Each path below is one point turned by a fixed rotation once a step. After each direction that follows a path, write how fast that rotation turns it, in degrees a step (0 if it stays still).
Each turn is a multiple of 5 degrees from 10 to 175, or 0.

[  7.4  14.9   9.2   7.4 -18.9  40.9  27.6 -18.8  16.1  -6.3 -24.9   0.6
   4.0 -15.8  10.7  22.3 -24.9 -37.0 -12.9  16.7  -0.2 -17.6  39.8]
[ 16.3  37.9  15.4 -22.6  -6.5  29.6   7.8   8.2   0.8   7.4 -28.0 -37.1
  -3.3 -15.7   5.1  18.1 -40.8 -16.0  -7.4  28.8  -2.3  10.4  17.5]
[-14.8   0.3  25.2   1.2   5.3  29.8  31.3   7.1  13.9  -7.0 -47.4 -27.1
  -0.9 -15.6  29.3   7.5  -7.8 -14.9 -10.4  17.7   0.1 -18.8  38.1]
[ 13.7  24.2  43.6 -38.1  -3.9  21.5  32.4 -11.2   5.8  12.1 -19.0 -35.2
  -4.9  -6.2   4.6  12.0 -21.4  -2.7 -31.7  16.7  -3.2 -20.0   3.8]
[-15.7  13.8  24.4   9.0 -20.5  49.4  23.9  -9.2  19.4   8.9 -26.5   5.6
 -13.4  -7.1  21.5  28.2 -28.4 -18.6 -19.2   9.6  -0.6 -28.4  15.8]
[  7.1  44.7  26.7  -2.0 -15.4  28.0  21.0 -12.1  -3.9  -6.0 -30.4 -31.7
   5.7 -17.4  -0.6  30.4 -28.4 -22.4  -9.7  22.5  -1.4  10.6 -10.0]
[ -9.1   8.3  19.6   6.2 -14.8  23.5  18.9 -20.3  18.4 -13.9 -40.2 -22.5
   7.8 -17.0   4.7  11.2 -29.9 -10.4  -4.0  24.3  -3.7 -17.0  50.4]
[ 32.3  25.2  17.2 -33.7  -2.0  23.5  32.4  -1.9   7.4   5.7 -17.1 -31.9
  -0.7 -12.1   6.0  14.2 -18.2 -30.1 -24.6  18.7  -1.6  -6.9  25.7]
[-15.6   7.4  23.3  -8.8  -8.0  44.2  12.4  18.1  17.0  15.6 -33.2 -13.6
 -14.5  -8.2  31.8  14.9 -34.4  -1.3 -14.0  17.0  -4.2 -16.7  27.0]
[ -1.0  26.1  40.0 -12.8   3.9  27.3  44.9  -6.8  -1.9  -0.1 -35.9 -35.9
  -4.4 -10.8  16.0  22.2  -3.9 -21.1 -19.9  19.1  -0.6  -6.5 -12.3]
[-12.9  15.7  40.4  -0.4 -21.0  25.4  18.0 -29.6  19.5  -3.9 -28.6 -14.9
  -2.2 -10.1   0.5  18.4 -40.9   8.4 -17.0  18.2  -8.9 -26.4  23.3]
[ 21.8  29.9  12.3  -3.5 -17.1  35.5  36.1 -19.8   2.7  -0.5 -15.9  -9.8
   2.0 -15.7   1.4  28.0 -20.6 -47.3 -19.3  15.2  -0.9  -3.7  15.6]
[ -4.3  28.1  15.8  -7.5 -12.2  31.5  -2.3   7.8   9.4   2.9 -38.9 -31.4
  -3.3 -16.1  12.8  17.6 -47.1  -3.0  -2.2  30.9  -4.3   2.3  35.9]
[  7.8  10.9  29.2 -11.6  10.8  23.7  48.5  -0.8   6.2  -9.1 -39.3 -38.4
   1.7 -15.9  23.4   7.4   4.0 -27.5 -14.7  21.0   1.4 -10.0  25.0]
[ -0.5  16.0  39.9 -30.4  -9.1  29.0  19.7  -5.2  16.0  18.9 -15.4 -25.8
 -13.9  -4.7   9.8  12.4 -35.1   8.8 -27.9  16.6 -10.8 -26.1  20.9]
[ -3.2  20.5  23.2   3.8 -11.6  50.1  39.0  -6.1   6.3   6.6 -27.5  -0.9
  -6.8 -10.8  20.5  32.8  -9.8 -34.7 -23.5  10.1  -0.3 -18.4  -0.2]
[ -9.9  39.5  32.9  -2.2 -16.9  26.5   6.5 -15.1   0.8  -3.8 -39.5 -32.1
  -0.6 -15.3  -2.9  24.5 -46.7   1.2  -6.1  26.0  -5.2   2.0   1.8]
[  3.0   9.4  17.8   6.3 -10.1  24.6  37.4 -23.2  16.8 -21.8 -34.2 -21.1
   9.1 -18.0   5.1  16.7 -14.5 -34.3 -10.2  17.9   0.9 -14.3  38.5]
[ 23.4  28.4  21.7 -35.8  -7.3  25.3  14.6  -1.2  13.6  16.2 -13.7 -34.0
  -4.3 -10.6   5.4  11.8 -42.4  -9.2 -20.2  22.2  -6.1  -6.1  34.0]
[-11.6   6.4  20.8  -1.4  -0.8  45.0  31.8  16.4  12.8   8.6 -35.7 -14.4
 -10.8 -10.8  39.5  19.4 -12.7 -26.4 -14.5  18.0  -0.7 -15.5  24.7]
[ -2.2  27.1  47.5 -23.3  -2.0  24.7  27.5  -7.2  -0.7   3.1 -31.4 -43.0
  -4.8 -10.1   4.9  17.2 -25.4   3.1 -20.7  20.1  -4.7  -7.1 -12.7]
[-10.1  10.0  31.6  12.5 -19.1  33.8  31.7 -30.5  20.7  -7.3 -27.1  -2.9
  -2.4 -11.4   9.3  24.8 -21.1 -14.3 -19.0  13.1  -3.7 -33.4  23.3]
[ 22.3  44.3  17.9 -18.4 -16.2  31.9  17.4 -14.9  -1.4   5.0 -16.5 -18.5
   0.8 -16.1  -1.4  31.7 -36.9 -29.1 -16.6  19.7  -2.8   1.8   6.4]
[-11.6  13.0  13.7  13.0 -10.7  37.2  10.7   6.5  14.9  -7.5 -47.5 -20.5
  -0.8 -19.4  20.8  14.9 -31.0 -18.2   5.0  24.3  -0.7  -5.5  44.0]
[ 18.9  20.7  32.1 -30.7   7.3  19.6  38.4  -1.3   2.8   0.9 -30.7 -49.5
   4.7 -12.4   6.9   5.1  -8.9 -14.7 -18.7  22.4   1.6  -3.5  18.2]
[ -9.1   4.5  32.8 -12.4  -9.2  37.5  25.8  -1.8  24.5  12.8 -21.9 -10.8
 -14.6  -7.0  20.9  12.2 -26.8  -1.4 -27.3   9.7  -4.3 -37.1  35.3]
[  6.9  33.8  30.0 -13.1  -8.6  41.6  36.8  -5.7  -5.4  12.1 -24.6 -20.7
  -7.5 -10.1  13.4  34.0 -15.2 -29.6 -23.7  12.3  -0.9  -3.1 -20.1]
Speeds:
[ -1.2  -7.3  10.4  -1.0   4.3 -12.6   8.0 -13.8   2.9 -11.8  -3.8 -10.7
   6.3  -0.9  -8.6  -8.4   7.3   9.1  -1.0  -0.2  -0.1  -6.7   6.6]
100
[-14.0  -6.0   0.8   7.1  -5.3   2.3 -13.2   1.4   8.6   1.3  -3.1   6.1
  -3.5   0.8   2.7  -2.6 -12.3  15.2   3.3   1.0  -2.8  -8.0  13.0]
170
[  0.7  -8.9   2.3 -12.9  11.8   1.2   3.5  17.2   1.5   9.4  -0.1  -7.4
  -5.4   2.9  12.7  -8.1   8.4   5.3  -4.3   0.5   0.2  -3.3   6.3]
65
[-12.6   7.2   5.1  -2.0   7.9  -1.1   3.1   0.7   2.1   5.6  -4.9   1.1
   1.6  14.9  -8.3  -9.4  -6.4 -17.2   1.6   5.3 -11.8  -3.4   1.3]
0
